(in the rows, 128 means zero)
Each path below is one point turned by a fixed rotation once a step. After each direction that follows a path, write how fast that rotation turns it, in degrees per step (0 if it stays still).
Each turn is a multiple of 5 degrees from 10 to 175, or 0.
Each row of a path follows its step; steps can be skipped.
Rotation 1:
step 0: [136 127 135 129 115 131 129 120 125 128 120 136 117 124 126 135 130 129
 141 135 128 134 133 130 135 130 132 125 141 120 129 114 120 120 127 120
 129 134 119 148 112 136 130]
step 1: [128 127 119 129 130 136 126 114 129 120 126 131 126 126 131 125 142 111
 138 124 130 129 131 133 123 143 138 129 121 135 139 124 126 122 132 142
 132 130 129 145 120 121 137]
step 2: [140 127 117 127 119 130 137 122 135 137 117 117 124 125 133 138 126 115
 135 134 135 123 135 128 119 127 126 136 121 123 124 118 146 124 131 123
 131 134 131 131 112 123 124]
step 3: [133 115 126 126 126 133 145 115 131 114 128 129 109 132 123 140 121 120
 127 125 140 130 138 130 127 123 129 127 133 139 128 122 127 136 131 126
 118 138 120 134 125 130 136]
step 4: [131 131 128 123 122 141 113 118 128 121 136 140 128 120 129 125 132 122
 128 127 141 125 132 116 118 120 133 128 113 136 123 111 135 133 126 122
 123 129 127 132 119 131 137]
step 5: [127 126 121 117 129 138 125 126 124 138 122 136 120 122 123 133 113 128
 131 135 128 136 136 134 130 123 139 131 127 134 131 133 130 128 120 118
 130 140 129 135 101 125 135]
step 6: [120 130 115 131 122 131 129 122 146 127 122 138 116 121 114 118 140 120
 123 129 135 121 137 129 126 125 138 127 132 140 139 126 121 121 137 124
 130 139 123 125 123 119 132]
step 7: [128 122 111 115 126 121 123 117 143 125 119 132 124 119 132 125 119 121
 126 133 128 115 136 125 129 129 134 125 119 118 124 115 137 123 114 133
 116 134 125 128 124 129 124]
step 8: [126 128 116 115 133 118 132 111 129 123 128 138 129 133 107 129 118 125
 132 129 127 133 134 128 125 125 116 127 124 136 129 134 137 132 134 120
 119 145 127 140 129 120 124]
step 9: [125 132 140 125 128 124 136 124 136 133 133 133 128 122 113 124 134 129
 130 138 141 118 126 124 121 130 136 116 117 135 134 115 130 137 120 123
 120 147 137 123 127 127 133]
Speeds:
[125 127 128 127 130 126 127 127 125 131 128 128 131 129 126 128 128 130
 131 129 126 130 127 129 126 132 130 127 125 130 128 129 131 133 133 130
 134 129 133 126 123 124 129]	100
[135 128 127 126 129 130 126 128 129 131 129 128 129 126 130 125 123 128
 125 132 129 129 125 129 126 132 125 126 130 122 126 126 132 127 127 127
 130 127 127 125 125 128 130]	140
[128 122 127 128 129 129 132 124 126 129 131 129 125 126 131 130 126 128
 125 127 127 131 130 126 131 132 130 127 129 127 129 134 126 129 123 132
 125 128 132 128 128 125 130]	160
Rotation 2:
step 0: [111 136 132 145 123 140 123 117 116 109 116 125 138 125 121 135 132 126
 120 134 129 117 131 118 118 108 126 137 132 133 134 128 125 123 131 122
 134 136 134 135 131 129 136]
step 1: [122 131 107 121 132 136 134 139 134 115 128 119 117 132 121 120 128 136
 120 133 132 119 141 118 121 119 134 126 118 129 135 105 129 119 124 125
 113 126 118 133 134 125 132]
step 2: [121 125 119 136 126 135 129 119 123 128 128 133 121 135 131 122 131 113
 121 145 138 110 120 117 135 126 123 128 124 126 107 113 116 127 135 133
 126 140 131 118 130 116 129]
step 3: [123 141 137 122 121 116 125 130 129 103 120 141 127 117 128 132 124 129
 128 129 135 125 125 129 127 131 123 124 122 141 114 105 136 140 128 122
 120 129 121 123 141 124 128]
step 4: [127 131 129 119 124 142 136 124 128 106 130 127 136 119 143 122 131 126
 127 126 113 133 124 117 135 114 121 126 128 130 126 127 129 124 124 148
 119 138 136 123 132 112 141]
step 5: [125 128 131 134 111 120 138 125 132 110 131 123 130 143 122 133 115 113
 112 120 129 124 132 122 118 121 137 122 129 124 139 112 131 141 122 135
 129 129 131 124 121 116 124]
step 6: [133 126 105 112 118 130 134 122 127 124 136 139 131 136 139 131 131 134
 127 128 137 122 122 124 143 131 136 126 127 126 144 116 134 133 143 127
 129 129 134 122 142 113 126]
step 7: [118 138 127 122 130 125 123 114 126 117 116 136 145 140 126 130 131 113
 136 121 123 127 115 128 120 133 123 135 131 131 127 108 125 117 140 133
 143 125 128 118 123 123 119]
step 8: [116 142 124 110 122 127 131 129 142 115 123 127 135 119 125 131 122 137
 116 135 120 126 128 135 138 137 115 119 130 111 140 114 133 118 122 135
 139 128 129 134 133 133 134]
step 9: [119 120 121 117 116 132 109 124 128 127 122 113 137 144 127 133 122 129
 116 138 120 130 126 119 132 134 122 124 125 136 134 127 110 126 121 130
 132 137 136 119 117 110 132]
Speeds:
[127 130 125 122 126 130 129 129 123 132 130 129 123 128 134 129 128 129
 130 132 125 130 128 131 125 126 126 126 128 125 129 128 129 127 130 127
 124 129 132 128 127 127 131]	155
[130 130 131 129 128 130 127 129 125 126 129 130 132 125 128 134 133 131
 133 129 127 128 124 132 127 127 129 132 130 130 129 125 125 130 131 129
 128 126 124 128 129 128 131]	100
Rotation 3:
step 0: [138 128 123 133 130 125 137 135 123 120 125 128 123 134 131 141 119 134
 121 146 123 141 127 125 128 132 124 127 130 125 121 144 126 137 136 120
 135 127 138 121 126 128 145]
step 1: [123 132 126 128 135 128 137 118 129 119 127 133 105 132 135 125 135 117
 121 121 118 128 131 120 128 123 117 118 128 141 118 127 125 128 117 126
 130 117 131 116 119 136 125]
step 2: [125 142 134 139 126 130 122 151 134 122 119 129 133 132 119 135 139 120
 131 116 131 133 119 120 127 121 125 129 131 136 132 139 130 125 122 132
 134 129 130 117 137 119 121]
step 3: [122 119 137 143 124 130 128 136 140 116 127 128 123 134 134 133 131 122
 136 136 122 139 138 130 133 146 141 126 121 128 125 126 126 118 134 137
 132 139 125 130 122 136 131]
step 4: [121 123 132 127 133 103 130 130 128 129 128 134 113 124 144 127 136 139
 125 126 141 130 122 127 132 129 132 132 126 124 119 138 124 120 130 122
 120 132 133 124 131 125 115]
step 5: [131 142 139 135 130 127 134 131 126 134 130 132 128 121 137 126 128 133
 128 128 122 126 136 118 123 132 104 126 131 135 140 136 119 117 144 121
 133 134 136 133 125 122 133]
step 6: [121 138 118 128 131 132 131 121 134 123 120 116 127 136 129 138 127 137
 118 115 122 138 137 128 124 132 119 131 137 128 116 128 133 123 141 138
 136 124 124 124 127 140 116]
step 7: [135 143 125 129 122 120 128 134 138 121 127 125 122 137 119 122 140 117
 116 131 137 127 116 135 121 136 129 126 125 120 120 140 138 127 130 119
 135 131 142 128 130 137 137]
step 8: [133 131 125 127 136 118 110 140 136 120 137 125 118 132 132 125 129 132
 131 135 121 134 133 128 125 130 118 112 119 142 118 126 124 123 121 132
 132 127 124 132 115 120 136]
step 9: [112 126 136 129 132 115 130 139 130 116 129 137 132 130 143 132 133 124
 125 126 131 127 122 133 114 134 126 131 146 144 132 130 134 141 129 132
 132 127 123 125 128 125 116]
Speeds:
[129 130 128 127 127 128 126 132 125 127 130 131 126 124 128 124 131 129
 128 122 129 126 131 126 133 129 125 128 125 125 128 127 129 126 124 125
 129 122 131 131 126 125 128]	115
[126 122 128 129 126 125 132 130 129 131 128 130 127 129 126 126 132 130
 131 129 129 127 130 125 131 130 129 125 126 131 132 126 134 128 130 129
 128 132 126 126 129 123 125]	55
Rotation 4:
step 0: [137 131 128 128 119 129 129 133 132 142 128 121 134 117 132 128 132 118
 135 152 134 136 133 131 135 149 129 121 121 132 128 130 140 141 133 127
 134 120 111 128 123 128 130]
step 1: [136 129 117 126 114 126 135 125 124 124 111 122 130 129 113 142 141 137
 136 138 135 109 129 134 139 136 120 123 126 131 139 130 127 131 121 133
 129 116 129 132 127 125 132]
step 2: [136 130 138 122 118 131 121 128 129 139 121 127 129 139 129 136 128 133
 127 118 135 109 146 127 120 129 116 131 140 126 126 120 136 126 112 122
 116 127 127 128 125 116 138]
step 3: [125 130 147 131 114 136 114 124 127 131 126 127 141 127 132 122 136 119
 120 122 125 126 136 130 129 132 141 145 117 134 131 125 130 128 116 130
 137 131 128 118 115 117 132]
step 4: [140 110 124 127 123 130 116 115 112 120 122 125 131 135 123 127 137 135
 120 123 113 132 130 134 138 131 146 132 128 143 124 138 126 126 125 128
 130 129 128 129 137 123 117]
step 5: [135 120 119 132 119 125 133 127 118 133 128 128 126 125 134 119 134 124
 121 134 131 131 145 130 121 117 129 133 156 129 113 137 128 128 132 136
 120 135 116 130 134 124 117]
step 6: [123 117 131 119 122 136 148 130 134 145 134 123 132 115 134 127 142 122
 131 137 136 122 127 143 128 124 136 133 136 129 124 135 120 128 131 133
 136 141 137 125 119 135 130]
step 7: [134 114 131 121 125 134 129 125 133 131 123 130 115 132 125 142 132 138
 144 128 132 127 124 137 136 119 145 126 127 130 126 124 121 127 145 133
 111 126 138 120 122 129 140]
step 8: [128 123 128 137 124 123 108 130 134 142 133 119 116 136 142 143 123 125
 124 136 133 135 133 121 128 116 124 133 122 123 129 131 132 139 132 142
 110 132 131 127 127 120 134]
step 9: [126 127 118 131 128 129 116 135 125 129 130 114 136 129 143 124 135 140
 128 126 129 131 123 136 128 129 120 131 115 130 145 144 134 126 125 143
 135 143 124 124 117 136 138]
Speeds:
[129 124 127 132 131 126 132 128 126 134 130 128 124 127 127 124 128 130
 129 128 130 134 124 129 131 126 128 128 130 126 127 129 124 132 129 128
 127 129 131 126 127 126 131]	40
[131 127 134 130 127 131 129 129 125 128 129 130 130 130 130 128 126 130
 127 126 127 131 125 130 127 127 126 128 132 128 129 131 128 128 133 129
 135 126 126 129 129 128 120]	60
[132 125 128 132 130 130 124 129 128 129 130 130 123 129 124 129 128 130
 127 125 131 128 133 126 123 129 125 129 130 130 125 124 128 127 132 125
 124 127 125 129 130 132 129]	130
